Named turns come first, each shown by rows before and after it. Which turns, in which order, take the first row of each pair that follows to the second? Write the first one first, as in the answered first pair.
turn sezik:
-133  239   93  350 -246   37  155  195 -> -144  241  252  306  175   26  -56  -99
 -85   54 -308 -156   77  176  -13  112 ->  -88   -2 -235 -206  189  143 -164    3
  73 -115  -59   15  -79  -44  102  -23 -> -54  -2 -48  47   6  -9 118 -27
turn zigad:
-112  127 -214  -58  -35  -33   46 -119 -> -133   94  -85 -108   68   88  -29 -219
 196 -184 -153  -96 -339    3   94  117 ->  -16  -94   24 -120 -215  357  252   53
 -20 -161   13  -31 -142   92  110   -2 ->   24 -176   36  -38 -125   53   81   10
 -28  151   26   16  345  -12 -197   95 ->   20  175 -179   42  180 -256 -184  182
turn Depu:
 -35   87  162  -52  207  339   62 -163 ->  -42   62   -2 -212  213  361   -4  -85
 167 -135 -381   88 -424 -277  178  101 ->   82   28  -93  464 -277 -302  280   31
 129 -132 -143 -190 -200 -117  -28  138 ->  148 -113  107  153 -240 -127   64   46
-190  125 -215  -60  172   55  134 -156 -> -107  -71 -308 -171   13   66  129 -178
turn fevab:
 139 -101  149  435  -78   47    7 -382 -> -331  213   44   42   89  404    0   42
   9 -106   92  -44  -11  110    4  118 ->  130 -127   49   31  -63   65   65  -41
-10 222 107  99  15  97 146 -68 -> -19 146 225  41  31  58  25 127
Then:
(2 to 4 turns a pair)
 103  -16 -396 -167 -376   68  193   39 -> -140  303  271  223  -18  -72   26  392
Depu Depu fevab
-281  174 -191 -461  -49  300   28  404 -> -196   50  200 -324  340  537    6 -118
Depu zigad sezik sezik
 201  -56  274   35  207  -44 -105 -137 ->  232  -59  309  123  -42 -108  -46   88
Depu sezik Depu
  54 -350 -107 -369  189  217 -205 -149 ->   -9   88   42  465  210 -355  -63 -157
Depu Depu zigad Depu
-140   50  122   22 -147  377  232 -143 ->  132  -30  183  244   55 -200  -58 -367
sezik zigad Depu
-116  278  162  348  542 -226  -72 -262 ->  339 -106 -110  196   41 -595 -159 -150
zigad sezik
 255 -247 -416   56 -448 -167  341   58 -> -191  -59  348 -224  626  237 -183  146
fevab fevab sezik zigad
